In the data rows, the value 50 means zero.
Some points, each followed by its number:
(55 46 36 70 36 49 36 52 52 53 57 49 46 68 42 59 36 59 49 67 52 33 47 32 49 77 36 56 45 37) 0
(57 47 45 57 59 48 50 46 49 71 63 40 70 49 60 62 29 58 52 60 39 57 66 57 45 43 59 64 73 43) 1
(26 80 39 27 54 75 59 71 46 22 54 85 55 38 48 43 15 46 39 17 52 28 48 17 66 18 50 55 21 49) 2
(45 50 47 50 47 44 52 55 58 38 63 45 39 47 39 62 54 48 58 49 53 39 33 43 56 54 47 40 52 65) 3
(36 64 33 43 36 66 53 60 34 52 57 66 46 54 53 30 47 56 61 30 47 53 75 76 47 38 58 52 54 66) 4
(60 41 40 73 35 45 48 48 51 58 68 42 44 63 52 72 44 53 58 75 28 40 44 42 41 71 42 45 63 49) 5
(48 49 52 52 47 49 51 54 55 33 58 49 44 52 45 50 46 48 52 46 48 47 40 51 52 52 44 43 49 61) 6
(41 56 48 46 58 52 43 50 62 39 63 56 55 42 41 43 39 49 50 40 63 45 51 36 58 53 50 50 51 52) 7
(50 56 38 49 38 53 63 48 41 74 55 47 60 47 60 43 63 45 60 70 55 32 34 32 43 50 53 66 53 39) 8
(41 51 50 48 39 49 59 49 45 41 43 49 38 50 45 55 64 47 55 46 48 40 30 47 53 41 43 47 50 66) 9
(37 55 34 59 37 63 44 60 43 43 61 67 42 57 45 40 29 61 56 37 55 29 63 47 56 58 44 51 47 47) 10
(33 74 45 44 43 61 58 60 40 34 30 66 38 45 46 56 55 48 41 27 50 43 54 55 59 21 44 48 36 53) 11
(48 51 46 44 39 52 53 48 42 54 40 51 42 53 50 55 65 49 57 50 45 47 37 51 50 47 43 52 50 63) 12
(49 53 40 46 48 50 44 57 55 50 68 50 46 48 43 56 45 51 57 51 49 46 48 48 55 60 51 45 53 62) 13
(55 58 54 19 72 58 55 74 65 27 64 45 69 33 48 63 22 45 38 35 39 45 24 14 57 50 43 37 34 49) 14
(54 44 43 64 67 49 34 45 71 74 59 46 54 50 45 52 24 60 57 58 51 58 62 42 59 71 68 49 71 43) 15
(43 52 53 41 47 53 51 47 53 31 50 56 52 46 51 42 53 48 56 41 55 41 41 38 49 43 45 51 47 56) 16
(49 42 68 44 59 54 46 49 65 40 32 52 40 49 34 30 55 56 61 35 62 51 51 58 66 52 62 37 52 48) 17
(56 55 54 48 64 47 50 52 51 83 67 42 64 35 51 66 47 42 48 66 35 54 47 37 46 62 57 53 51 36) 18
(66 31 47 49 48 42 33 51 54 57 46 55 44 64 47 46 28 62 67 58 37 65 71 53 52 73 59 30 63 45) 19
(45 52 54 46 49 53 50 48 57 30 58 56 53 45 51 42 46 47 56 43 53 42 46 40 50 44 48 49 48 55) 20
(53 39 48 51 44 55 50 36 46 45 36 48 54 57 53 47 71 57 56 47 54 48 62 59 50 52 45 55 51 48) 21
(53 34 52 53 39 52 56 36 40 52 32 52 54 58 67 35 77 59 59 48 58 45 46 66 40 43 50 64 46 46) 22
(51 44 52 45 51 51 46 40 48 47 45 48 55 54 50 48 68 54 50 49 49 61 66 61 51 53 48 47 49 52) 23
(57 55 41 52 46 58 45 62 47 66 72 47 61 56 54 46 27 53 48 55 33 59 61 58 40 65 50 47 56 48) 24
(52 59 37 38 36 60 51 52 38 69 52 49 63 53 57 35 50 50 55 59 47 51 46 48 39 51 48 62 49 53) 25
(51 50 36 72 50 50 42 40 55 63 69 54 57 55 51 53 31 49 48 68 49 40 61 26 51 68 51 60 58 32) 26
(56 66 41 52 57 54 53 67 49 61 72 45 57 41 56 71 36 46 41 57 20 63 72 61 42 51 58 40 55 44) 27
(40 62 43 44 56 58 52 55 46 64 65 54 58 45 53 38 36 47 34 35 52 66 72 70 53 48 59 47 58 51) 28
(63 30 70 48 45 54 67 44 31 62 14 49 54 52 73 38 92 57 63 48 50 48 29 80 34 32 55 69 25 46) 29
(50 31 52 54 48 52 54 34 45 51 40 44 59 55 57 37 71 57 52 48 56 51 57 64 45 51 51 55 46 50) 30
(45 55 82 79 60 43 52 42 40 57 39 67 38 48 37 47 36 40 41 45 45 54 48 33 30 57 54 52 47 38) 31
(47 51 51 43 47 48 47 42 47 44 41 51 49 51 54 50 73 48 52 50 50 55 59 57 47 46 50 54 49 51) 32
(46 60 35 53 38 54 62 51 43 74 67 51 50 46 53 58 52 46 59 64 45 32 43 36 48 50 59 59 58 45) 33
(42 52 72 58 63 35 52 53 37 40 49 62 41 39 41 39 33 41 34 37 58 54 67 71 61 22 62 48 44 42) 34
(41 59 45 37 43 63 51 61 48 36 56 59 55 52 47 26 37 53 53 30 58 48 49 55 52 45 46 50 44 63) 35
(42 54 42 48 50 47 46 55 60 36 66 45 47 49 40 48 43 48 47 46 59 48 46 46 56 57 46 40 54 63) 36
(56 37 53 53 49 37 48 51 64 36 55 27 41 52 38 71 62 51 55 58 52 37 20 39 56 70 37 38 52 57) 37
(66 29 73 45 43 57 63 49 29 56 8 56 52 52 73 35 91 60 69 49 53 44 19 78 33 28 54 74 8 50) 38
(58 30 60 37 35 54 59 43 34 53 17 51 56 57 69 28 93 65 71 48 59 45 28 75 31 37 52 71 27 55) 39
(51 60 45 54 50 50 51 60 45 78 68 46 49 45 45 69 42 46 46 59 35 51 52 49 47 59 54 48 53 46) 40
(57 48 39 58 39 44 63 39 47 74 52 41 56 52 58 56 69 38 59 81 52 35 24 24 41 56 45 63 62 41) 41
(49 58 39 52 49 47 55 67 38 77 76 53 52 40 61 70 27 43 46 57 28 63 67 48 48 60 62 37 58 49) 42
(53 54 43 59 53 51 43 49 57 65 72 48 59 48 46 56 38 50 53 62 46 43 56 33 47 67 51 56 56 39) 43
(51 40 51 62 54 48 49 37 43 58 38 57 52 55 57 46 60 55 45 50 54 62 60 67 46 47 51 53 48 44) 44
(51 61 36 44 40 52 58 55 44 72 61 49 56 45 54 49 56 45 61 66 51 41 38 37 43 51 59 61 50 49) 45
(46 61 34 38 39 64 51 72 29 71 68 64 59 51 66 39 16 54 52 37 29 66 79 60 43 51 55 44 53 57) 46
(47 49 54 39 43 54 57 52 46 44 36 41 50 53 47 44 63 51 51 38 55 45 30 54 52 49 38 48 47 58) 47
(61 33 58 50 44 31 51 43 58 35 33 25 37 56 41 75 81 46 54 67 46 45 6 36 50 65 28 40 49 64) 48
(44 50 50 26 44 50 50 40 41 49 20 50 53 52 51 49 87 49 52 46 57 47 39 39 49 43 43 64 41 52) 49
(36 62 47 49 44 62 54 59 47 37 64 64 48 50 47 32 36 50 51 30 52 50 62 65 53 38 53 47 48 61) 50
(46 62 43 54 47 45 67 52 38 90 62 49 45 41 51 70 59 38 53 63 33 51 45 45 42 47 55 51 66 50) 51
(46 49 56 48 57 53 42 37 33 53 42 54 44 49 51 67 61 52 37 50 43 63 70 64 53 43 50 51 47 45) 52
(74 90 55 30 99 39 47 77 80 53 99 42 95 27 93 55 0 32 29 76 9 84 30 36 30 49 72 26 70 24) 53
(41 52 58 28 53 53 48 33 27 54 18 52 46 46 53 65 82 45 36 50 51 53 45 43 54 31 44 65 36 45) 54
(70 58 89 46 66 43 53 27 48 99 24 37 48 60 30 74 70 23 26 60 34 82 41 32 28 58 51 71 56 47) 55
(53 43 69 42 59 53 46 51 65 42 35 50 40 47 34 30 54 54 61 36 60 53 53 62 65 53 63 34 55 49) 56
(42 66 38 60 53 47 83 26 42 89 69 57 75 28 73 32 59 14 42 84 59 41 38 15 41 32 64 70 77 26) 57
(45 52 55 57 54 40 50 55 57 41 54 45 33 45 36 74 55 43 46 52 50 44 33 44 60 55 45 38 44 57) 58
(32 59 40 52 41 62 48 56 50 33 57 62 48 54 41 31 32 55 46 28 69 33 56 47 62 49 44 52 44 50) 59
(72 43 41 51 56 44 37 54 63 63 57 44 52 56 44 42 32 60 52 69 53 74 73 60 49 70 63 32 72 50) 60
(48 46 52 66 73 49 34 36 67 78 47 55 50 50 34 50 32 52 50 58 52 64 57 44 63 63 69 51 61 41) 61
(48 50 47 46 48 44 47 56 61 37 60 40 43 48 38 60 54 49 54 50 55 42 31 42 56 60 44 40 50 64) 62
(54 34 59 55 54 50 55 34 43 59 39 44 59 51 57 47 70 54 40 48 50 63 59 79 43 45 55 51 51 47) 63
(38 52 40 54 46 45 52 47 55 39 66 48 42 49 45 49 50 47 48 48 55 48 49 52 56 50 50 41 62 65) 64
(60 65 39 40 58 51 53 79 44 65 74 46 59 37 66 75 24 46 42 47 8 82 83 63 41 55 60 26 57 54) 65
(51 40 48 50 45 50 52 38 46 51 41 52 55 54 63 36 70 54 57 51 57 54 53 65 40 45 53 61 50 53) 66
(49 49 50 34 48 54 51 39 40 56 17 48 55 54 53 45 91 49 56 48 59 55 46 50 52 41 46 68 40 54) 67
(56 53 43 49 46 48 44 49 51 59 64 50 57 49 57 56 43 47 56 67 36 49 49 31 38 61 49 55 54 47) 68
(54 42 58 38 52 46 47 53 61 37 41 53 41 51 39 20 50 58 56 42 72 58 57 66 56 49 60 34 58 54) 69
(42 59 59 50 59 50 48 53 54 42 48 59 45 39 41 56 48 43 47 40 59 44 45 39 58 44 48 51 36 46) 70
(49 42 59 46 60 51 45 50 67 40 41 52 44 46 42 26 47 56 56 41 70 56 53 58 63 48 65 39 56 58) 71
(74 35 47 36 46 37 37 60 47 59 44 50 42 60 48 49 39 58 61 63 37 80 78 65 46 68 60 24 63 53) 72
(48 52 29 71 39 50 43 48 51 59 68 52 48 65 47 54 29 52 44 66 50 40 57 33 51 70 45 54 58 39) 73
(62 57 61 38 69 42 59 68 65 43 70 27 54 29 48 81 47 42 44 48 21 65 39 58 48 52 49 19 62 61) 74
(51 45 33 63 30 48 51 57 34 59 63 56 45 60 65 57 36 53 57 60 27 50 68 48 43 61 51 45 56 54) 75
(30 82 42 47 50 73 52 71 46 28 58 83 48 41 47 38 9 50 39 14 49 43 73 53 59 23 50 45 34 48) 76
(50 49 49 44 49 44 46 59 61 37 57 39 43 50 37 58 53 51 56 49 57 44 30 42 56 61 42 41 46 62) 77
(50 45 53 45 53 48 57 54 51 39 40 46 50 47 56 31 54 58 50 45 70 56 59 66 52 30 56 50 57 58) 78
(42 52 42 49 49 47 47 54 59 36 66 44 47 49 41 47 44 49 47 45 58 48 46 49 55 57 49 41 55 63) 79
(69 38 45 55 54 46 46 50 55 69 47 40 54 56 54 45 48 62 52 68 54 72 68 65 44 56 61 47 65 53) 80
(43 52 55 56 47 39 59 49 48 49 37 49 28 49 38 73 72 42 51 51 53 43 25 40 56 45 37 45 47 60) 81
(60 42 47 51 48 46 42 53 58 42 62 43 49 57 50 56 47 51 58 60 41 52 43 49 47 66 43 44 54 62) 82
(66 60 46 39 54 46 57 59 47 69 45 28 62 38 60 76 65 41 43 70 27 60 39 49 39 51 49 45 54 42) 83
(46 63 47 58 60 58 49 68 68 17 82 77 48 37 46 72 0 45 43 41 33 24 33 2 61 45 42 36 39 45) 84
(51 42 46 49 46 50 49 40 48 49 46 51 56 51 63 37 65 52 54 52 58 52 53 60 43 46 55 58 50 54) 85
(50 48 61 43 59 42 45 49 58 39 38 57 37 48 36 27 45 48 41 44 69 61 63 64 61 45 61 31 54 45) 86
New points follow, each followed by the number of its nearest point above by angle.
(35 74 46 37 47 64 54 64 42 31 26 64 45 46 46 47 49 50 38 23 56 48 55 54 58 26 41 50 29 50) 11
(44 54 51 39 40 53 54 52 44 40 36 48 45 53 45 43 61 50 52 40 56 46 32 51 52 44 39 50 44 63) 47
(53 45 54 42 51 47 56 55 51 38 37 46 47 49 53 28 57 58 50 45 73 58 60 68 52 33 56 46 58 58) 78
(44 51 53 46 49 52 48 48 56 31 59 57 54 46 50 42 45 48 55 42 53 43 46 40 50 46 47 49 50 54) 20
(37 50 51 51 58 52 56 46 54 44 39 45 57 40 58 38 53 56 51 39 71 51 55 57 57 26 59 63 56 60) 78
(52 80 43 30 57 64 79 51 44 74 65 49 91 15 80 30 51 25 39 63 48 48 49 44 43 21 82 67 52 24) 57
(44 59 49 48 52 51 52 66 43 61 58 50 39 42 42 65 46 49 52 42 40 45 48 51 53 58 50 43 48 53) 40
(38 54 54 47 58 53 54 47 53 38 45 47 59 42 54 44 47 55 57 36 61 46 55 53 57 24 56 64 56 58) 78
(49 55 87 38 66 44 69 46 31 74 21 40 54 37 44 46 76 34 44 41 45 64 30 39 27 46 60 56 47 49) 55
(55 52 42 56 53 50 43 50 56 66 72 46 59 46 49 59 36 49 54 63 43 44 55 31 47 69 54 55 55 39) 43
(44 50 48 41 50 46 58 49 47 38 40 44 56 47 58 31 55 54 48 42 73 53 61 65 50 23 55 57 60 56) 78
(40 56 48 46 57 51 46 50 62 36 64 55 52 42 43 46 42 46 51 41 62 44 51 34 57 51 50 49 51 52) 7
(47 40 54 51 47 55 48 38 45 46 39 45 52 55 49 45 72 55 54 47 51 46 63 54 53 53 44 56 42 49) 21
(45 53 58 33 53 54 51 33 25 53 15 47 43 46 58 64 90 41 38 54 51 58 52 56 54 26 49 66 33 50) 54
(68 51 42 45 51 45 32 64 59 61 65 31 59 60 44 58 39 55 51 69 46 62 40 45 42 83 41 46 45 52) 82
(57 46 60 25 48 46 47 58 55 30 35 50 41 53 36 23 60 55 59 42 66 57 60 69 55 45 57 33 54 54) 69
(49 54 87 41 68 45 68 46 34 71 27 45 54 37 43 46 64 34 43 41 44 59 28 30 28 49 59 56 46 47) 55
(55 36 60 54 56 52 57 39 43 62 40 44 58 50 59 47 68 52 44 48 49 61 57 71 48 45 55 52 43 48) 63
(40 52 48 44 54 48 58 47 47 41 40 44 58 45 60 34 53 55 48 40 73 51 59 60 53 21 56 63 59 57) 78
(50 47 50 48 45 50 50 55 56 32 59 46 48 54 46 46 47 50 55 47 50 46 37 47 50 55 42 43 50 64) 6
(51 71 38 61 50 57 47 63 50 52 63 59 48 50 51 68 30 48 39 58 29 54 69 51 46 47 52 46 45 40) 27
(49 45 50 53 40 53 49 37 45 42 36 53 48 58 54 45 72 54 56 48 54 42 58 54 50 49 44 59 50 44) 21
(48 51 51 42 46 50 48 41 45 47 34 49 49 51 54 49 79 47 54 49 52 55 57 58 47 44 48 57 48 53) 32
(42 69 47 56 54 59 49 66 55 25 59 68 43 43 45 57 17 49 39 32 43 44 58 45 58 37 44 38 38 49) 76
(39 47 53 52 60 55 57 43 53 47 32 43 59 42 60 35 56 56 56 37 73 51 49 59 59 23 62 69 51 62) 78
(64 86 44 38 84 43 47 74 64 41 98 68 85 34 99 48 0 36 29 67 20 71 43 19 36 41 65 35 56 18) 53
(50 59 40 47 39 56 49 53 41 70 56 52 53 55 51 50 46 48 51 58 38 54 52 49 40 52 47 57 52 56) 25
(55 33 61 55 55 51 56 37 42 60 40 44 57 46 59 44 70 53 44 47 48 61 56 77 44 46 55 51 45 46) 63
(49 37 60 43 57 49 47 27 55 53 33 39 49 56 36 58 82 46 40 39 50 62 66 66 54 55 44 54 50 49) 23
(49 54 82 84 64 46 53 44 40 60 41 67 40 48 39 45 33 38 45 47 45 56 50 35 32 55 56 54 45 39) 31
(40 54 71 59 60 34 56 53 33 39 41 56 39 38 46 42 44 40 32 38 60 57 69 77 60 17 61 51 44 45) 34
(36 77 45 51 54 67 49 72 51 26 60 77 48 43 47 43 8 51 38 21 48 46 68 51 59 32 47 42 34 48) 76
(37 57 48 43 52 48 45 50 60 35 64 57 52 42 41 47 43 49 49 39 61 43 50 36 55 53 49 47 53 50) 7
(25 59 44 38 65 47 46 39 58 44 55 51 66 40 43 40 32 52 52 30 72 40 51 37 63 29 59 67 59 51) 7
(47 53 54 55 56 41 46 57 58 40 53 45 37 47 35 67 50 45 43 50 53 49 36 46 59 58 42 39 43 55) 58
(59 43 41 66 37 49 46 48 49 57 63 43 50 64 53 62 41 55 54 72 34 39 43 39 43 70 41 50 56 46) 5
(52 35 62 55 58 49 59 36 44 60 43 43 58 48 57 47 70 52 42 47 47 64 60 72 44 49 54 48 46 46) 63
(74 82 52 37 95 36 49 67 80 48 99 43 90 26 95 58 0 31 31 83 20 66 18 20 31 50 68 36 67 16) 53
(50 50 51 47 50 51 47 42 48 48 41 52 51 51 54 49 70 48 55 51 50 56 59 57 48 46 50 56 48 52) 32
(40 56 50 42 56 52 43 51 60 41 60 57 53 42 39 44 44 51 52 38 63 43 47 36 58 53 49 51 49 50) 7
(55 51 44 47 45 50 43 47 46 65 52 48 56 52 53 56 51 50 57 64 37 50 46 35 38 58 44 59 52 50) 68
(41 53 58 32 50 52 49 33 26 53 18 49 42 46 55 65 89 43 36 51 51 57 54 56 52 29 47 63 38 48) 54
(67 28 40 63 37 33 47 51 45 58 57 34 46 59 64 78 49 50 59 81 22 51 39 30 41 79 39 39 57 54) 5
(49 45 54 45 51 49 57 52 48 41 34 44 51 46 59 31 60 59 49 43 72 56 57 70 52 28 57 54 56 59) 78
(50 54 32 66 39 53 41 55 50 60 72 52 48 60 46 56 27 55 50 60 45 39 58 42 49 70 47 51 54 43) 73
(52 42 41 63 43 49 38 57 55 42 57 47 39 60 43 60 40 59 56 54 52 33 44 40 55 74 37 46 47 48) 0
(48 59 41 54 44 59 50 53 53 55 76 56 55 54 48 41 34 49 54 52 43 49 55 57 45 50 54 53 57 56) 24
(45 63 50 45 48 52 51 58 48 29 24 51 40 49 43 64 61 49 40 39 50 49 42 50 56 38 34 44 34 51) 11
(43 66 47 52 54 57 49 65 54 22 50 62 44 46 46 58 35 49 38 34 45 49 60 52 57 39 44 40 36 48) 76
(48 50 49 42 44 50 46 42 47 46 41 49 52 52 53 46 74 50 57 49 51 55 58 59 46 48 48 56 53 53) 32
(47 55 51 33 47 60 45 61 50 35 40 50 58 56 46 27 43 53 47 32 63 54 40 53 52 52 37 51 35 58) 35
(57 41 57 33 49 45 51 54 55 35 37 51 43 53 44 17 56 57 56 45 72 58 57 69 52 43 58 36 56 55) 69
(39 67 43 46 59 63 54 68 61 16 75 79 50 36 46 66 0 45 42 33 38 23 34 0 63 36 46 42 32 47) 84
(44 54 56 49 53 46 57 53 50 53 39 46 43 51 39 56 60 42 44 41 58 52 35 46 55 51 33 44 52 53) 81
(57 47 42 56 38 46 56 49 45 70 52 41 51 56 50 61 61 49 60 73 48 37 31 33 42 63 42 59 55 46) 41
(49 51 74 57 59 34 54 59 35 39 42 57 34 40 43 38 45 43 32 40 60 61 71 81 59 24 60 42 44 44) 34
(47 52 59 49 56 52 46 36 33 53 39 54 43 46 55 65 66 43 38 54 44 61 66 63 52 36 53 58 44 45) 52
(40 50 48 55 57 55 48 43 60 45 61 57 58 46 42 40 39 51 48 37 64 40 53 36 61 55 49 53 57 43) 7
(34 55 41 57 38 57 50 53 50 34 56 60 41 55 41 41 39 54 49 34 66 28 50 45 63 50 45 51 46 50) 59
(34 54 72 70 67 38 56 50 38 45 43 55 42 33 50 51 41 42 33 35 58 55 67 71 63 15 63 58 44 48) 34
(60 43 46 44 48 50 39 55 56 42 56 44 55 58 49 47 44 53 55 54 46 55 40 48 47 67 40 46 49 60) 82
(57 44 55 41 53 47 51 56 57 35 40 49 42 50 46 22 52 57 52 46 71 59 62 68 55 44 59 36 58 56) 69
(52 49 44 60 42 51 43 46 47 67 47 54 51 56 45 58 50 56 56 63 50 33 44 25 48 64 40 63 47 34) 0
(45 56 82 75 56 43 55 42 36 57 31 63 36 49 40 47 45 38 43 46 48 53 45 35 29 51 52 55 44 41) 31
(50 44 52 46 52 51 46 38 47 47 40 45 55 51 46 49 74 51 50 48 53 61 67 61 51 50 50 52 45 54) 23
(55 36 59 58 59 51 56 36 44 67 40 47 58 50 55 48 68 51 46 48 48 63 58 69 46 47 52 54 51 47) 63
(59 42 46 43 44 47 41 58 50 43 49 39 48 58 49 55 53 56 60 58 42 50 35 46 44 68 35 43 48 63) 82
(41 55 57 56 62 49 51 65 46 41 77 81 48 36 46 54 3 36 36 40 40 34 36 15 68 45 53 48 26 49) 84
(54 50 80 41 68 35 61 62 37 52 47 42 45 30 44 38 54 41 35 37 52 70 68 91 57 27 68 35 54 48) 34
(30 58 54 62 68 47 53 43 54 47 47 52 52 37 51 54 37 49 37 38 66 53 62 51 63 25 59 60 59 48) 34
(36 55 52 61 57 46 50 40 53 41 54 61 48 44 47 48 45 42 34 42 59 52 59 47 55 44 50 47 53 45) 34
(43 52 58 39 52 51 48 33 27 54 23 50 41 47 55 65 85 44 37 52 48 61 60 62 52 32 49 61 41 47) 54
(49 48 52 54 46 47 51 52 55 33 59 48 43 52 45 54 51 47 52 49 45 48 42 52 52 52 45 41 51 62) 6
(68 62 48 30 64 45 61 60 52 74 57 22 72 30 63 73 63 37 42 70 24 67 38 50 37 52 59 43 58 44) 83
(52 63 42 52 49 48 45 60 42 75 49 51 46 55 45 63 47 45 45 61 44 59 48 45 44 60 41 53 47 47) 40
(67 34 44 54 40 34 53 53 43 67 58 32 49 52 63 78 52 47 56 76 19 58 40 37 40 75 44 37 60 57) 5
(49 47 41 54 38 61 43 60 43 41 55 57 52 65 51 32 35 63 58 40 47 45 63 61 49 63 41 49 46 51) 10
(62 64 45 55 57 50 53 63 54 60 72 40 59 43 60 76 40 44 39 67 19 64 64 58 43 53 57 37 57 40) 27
(63 26 79 53 65 51 57 30 53 66 28 40 48 52 50 54 80 44 41 41 47 66 48 85 45 43 52 63 33 48) 63
(37 59 57 51 60 48 46 50 56 42 54 61 46 40 38 56 43 45 41 38 59 45 47 35 60 49 48 49 43 43) 70
(59 46 51 53 63 40 44 54 61 56 66 35 52 47 44 69 44 45 39 57 43 61 46 51 53 73 47 36 58 49) 74
(52 41 58 49 53 51 55 51 56 41 34 48 46 48 52 27 59 59 55 44 70 58 56 69 54 37 60 46 56 60) 78
(40 64 48 46 46 53 57 56 46 30 27 54 37 46 44 69 63 47 42 39 48 43 41 45 58 31 39 45 36 53) 11
(36 58 46 41 40 52 59 58 48 44 53 53 36 45 40 55 61 50 63 39 55 33 34 48 57 40 51 48 46 68) 9
(51 47 55 46 49 54 53 57 54 37 57 43 54 51 47 43 43 51 50 40 48 47 39 51 51 55 43 43 49 57) 6
(50 50 51 45 49 51 48 42 46 48 37 51 50 52 55 48 75 47 53 51 52 56 59 59 48 45 50 57 48 53) 32
(65 45 35 46 48 41 50 49 44 66 47 38 60 57 61 42 47 60 48 67 57 68 70 68 38 43 57 53 69 49) 80
(53 56 53 60 54 44 48 57 60 23 44 48 35 48 43 80 45 47 41 51 39 46 40 43 56 49 35 33 42 50) 58
(47 52 55 41 53 50 55 55 47 37 38 43 53 45 54 40 60 56 54 40 64 53 62 66 53 25 54 57 55 59) 78
(35 56 46 46 53 47 44 46 61 33 68 57 52 43 44 45 40 47 45 40 61 45 57 39 54 53 50 45 57 50) 7
(55 53 43 55 53 50 41 52 55 69 66 49 58 49 47 58 38 53 54 60 45 44 51 31 47 69 50 57 54 38) 43
(50 42 43 61 57 45 48 45 45 74 41 42 60 50 68 71 38 61 59 53 36 68 69 52 53 50 63 56 69 51) 1
(43 57 63 43 58 49 54 54 52 44 47 51 48 36 44 56 56 45 47 38 57 40 39 43 57 45 49 49 39 43) 70
(47 53 53 57 58 42 43 57 61 37 59 45 41 48 37 63 42 45 39 48 55 53 42 48 58 62 44 38 46 53) 58
(37 50 32 70 33 56 43 48 44 40 57 64 40 65 46 43 34 60 49 45 57 30 65 45 59 59 41 52 52 47) 10
(41 54 49 50 43 53 55 54 50 36 59 56 43 50 47 49 47 47 53 42 47 42 42 49 53 43 48 45 49 63) 6
(48 40 49 52 42 53 49 37 44 42 39 49 52 58 52 48 70 58 54 48 51 47 63 58 50 53 44 51 50 46) 21
(40 54 45 38 54 45 54 49 49 37 49 47 58 45 52 34 43 53 46 39 71 51 62 56 54 27 56 56 61 53) 78
(49 46 54 53 47 52 53 55 55 36 60 45 49 52 47 46 45 51 50 42 47 47 45 57 52 54 45 41 52 55) 6
(39 56 47 45 55 50 45 48 60 35 63 55 53 42 43 44 42 47 49 41 63 43 51 36 56 50 49 48 52 52) 7
(59 44 46 55 37 43 58 41 43 71 48 33 51 54 56 64 70 45 54 79 35 42 27 38 41 60 45 55 57 48) 41
(59 48 52 64 65 43 44 63 77 12 78 58 44 40 42 92 1 44 43 59 27 26 15 0 60 62 32 28 41 45) 84
(40 50 52 47 37 53 63 47 41 45 38 49 39 51 47 52 68 49 55 40 49 34 30 50 54 40 42 50 52 60) 9
(42 57 63 43 63 49 53 53 55 51 55 51 52 34 41 56 50 46 44 35 54 47 44 46 57 50 51 46 48 42) 70
(56 47 41 63 66 51 38 47 65 71 63 42 62 46 51 57 26 57 52 64 51 64 66 45 57 57 65 53 69 52) 15
(40 53 48 48 57 47 54 47 53 42 46 46 56 44 54 40 47 54 46 41 72 53 62 54 56 27 54 58 64 57) 78
(37 72 46 53 52 62 52 67 50 27 56 72 42 42 46 55 20 48 40 28 44 42 60 46 58 32 45 41 37 50) 76
(60 65 44 36 56 52 57 62 45 70 51 36 63 39 60 69 54 43 41 60 27 62 49 52 41 48 53 46 52 43) 83
(43 53 80 59 62 48 55 43 37 56 27 67 45 48 36 46 43 38 41 43 52 43 27 6 34 52 50 63 34 38) 31
(49 53 56 32 50 46 56 54 41 36 29 44 50 49 49 36 65 54 51 41 66 55 61 70 52 24 52 54 51 53) 78
(47 50 42 64 36 49 37 47 49 54 57 58 45 58 44 63 40 58 52 60 47 28 52 29 46 69 40 58 47 31) 0
(43 50 50 46 54 49 55 50 49 40 42 44 55 44 58 35 50 57 47 40 71 53 60 63 54 26 57 57 58 57) 78
(58 46 41 53 33 49 51 46 41 65 43 37 54 60 54 51 61 53 56 69 42 42 34 43 38 66 39 57 53 47) 41
(46 49 59 50 55 54 53 47 56 39 60 54 56 43 50 44 43 49 51 38 48 42 47 43 52 48 49 48 53 47) 20
(55 53 53 54 55 43 47 58 61 21 37 42 41 50 43 76 55 47 39 51 43 49 37 42 55 51 33 36 37 49) 58
(49 50 49 40 46 51 48 43 48 45 40 49 52 52 56 45 75 49 58 51 51 55 57 57 46 46 49 57 50 55) 32
(45 54 58 46 54 51 47 36 31 47 38 51 40 45 59 67 71 41 37 56 44 60 66 63 51 32 52 56 42 48) 52
(33 48 49 58 54 51 59 38 50 44 38 46 58 46 58 40 50 56 49 36 73 40 56 53 59 23 55 69 60 49) 78
(48 53 51 45 49 56 45 60 54 32 55 50 53 55 46 34 42 51 47 38 56 57 52 62 51 53 43 45 43 59) 35
(44 52 55 52 53 52 48 47 56 33 60 60 52 45 48 44 42 48 52 41 51 46 51 44 52 47 48 48 50 50) 20
(39 71 48 42 48 61 52 64 45 30 29 60 45 48 46 50 48 51 39 27 54 50 55 56 57 31 39 47 31 49) 11
(71 45 41 51 57 43 37 57 64 63 62 45 49 54 44 43 28 58 52 70 53 71 73 54 50 70 64 32 73 48) 60
(49 49 62 19 63 57 57 37 28 66 26 40 57 37 57 63 83 41 39 49 45 59 41 48 54 32 52 63 41 48) 54
(44 65 48 43 49 55 51 60 49 29 28 54 43 49 45 61 55 49 39 35 51 48 45 48 58 37 36 45 33 51) 11
(43 43 49 57 32 51 57 44 47 34 40 50 37 59 46 53 61 53 57 46 52 27 28 41 55 48 35 50 49 56) 9
(30 74 41 30 53 69 61 66 47 23 48 78 49 39 47 55 28 46 41 25 49 27 40 15 64 20 47 53 25 50) 2
(46 69 53 24 57 60 60 68 47 44 35 42 58 38 49 52 57 48 40 25 46 61 48 66 53 35 45 41 42 54) 11
(72 35 45 47 42 41 49 47 45 61 42 39 55 66 55 34 52 66 47 69 59 64 71 74 38 55 54 43 68 40) 80
(53 35 59 57 56 50 55 34 43 63 40 46 57 50 54 47 70 54 42 45 49 64 62 75 44 48 52 51 51 47) 63
(48 40 57 42 54 48 49 34 51 49 37 38 51 53 43 55 79 51 45 41 50 61 68 66 50 54 47 51 50 51) 23
(55 49 47 51 45 48 48 48 47 65 62 45 56 48 57 60 46 48 53 64 30 47 51 39 37 61 47 49 58 42) 68
(49 42 51 59 39 52 52 49 53 30 52 48 43 58 46 49 49 54 55 46 51 33 34 45 54 55 38 46 49 54) 6
(47 51 51 42 45 48 47 41 46 46 37 50 48 52 54 50 77 48 52 49 50 56 59 59 46 46 48 55 50 52) 32
(51 52 57 41 60 41 46 54 54 37 48 56 42 46 37 30 36 48 40 44 68 58 66 63 59 42 59 34 54 43) 86
(50 50 39 74 50 53 42 36 57 63 66 57 59 51 52 50 33 46 47 69 55 31 54 20 52 63 54 67 53 24) 26
(74 80 48 43 88 32 42 79 70 42 99 56 80 39 99 66 0 37 31 77 6 81 37 25 33 53 59 19 64 24) 53
(63 56 42 36 49 37 66 62 39 74 45 31 54 33 69 91 68 37 47 68 13 68 45 44 42 51 56 34 59 52) 83
(41 57 42 48 36 61 58 56 34 55 52 59 46 56 55 42 56 57 57 38 42 47 65 72 49 41 53 50 56 58) 4
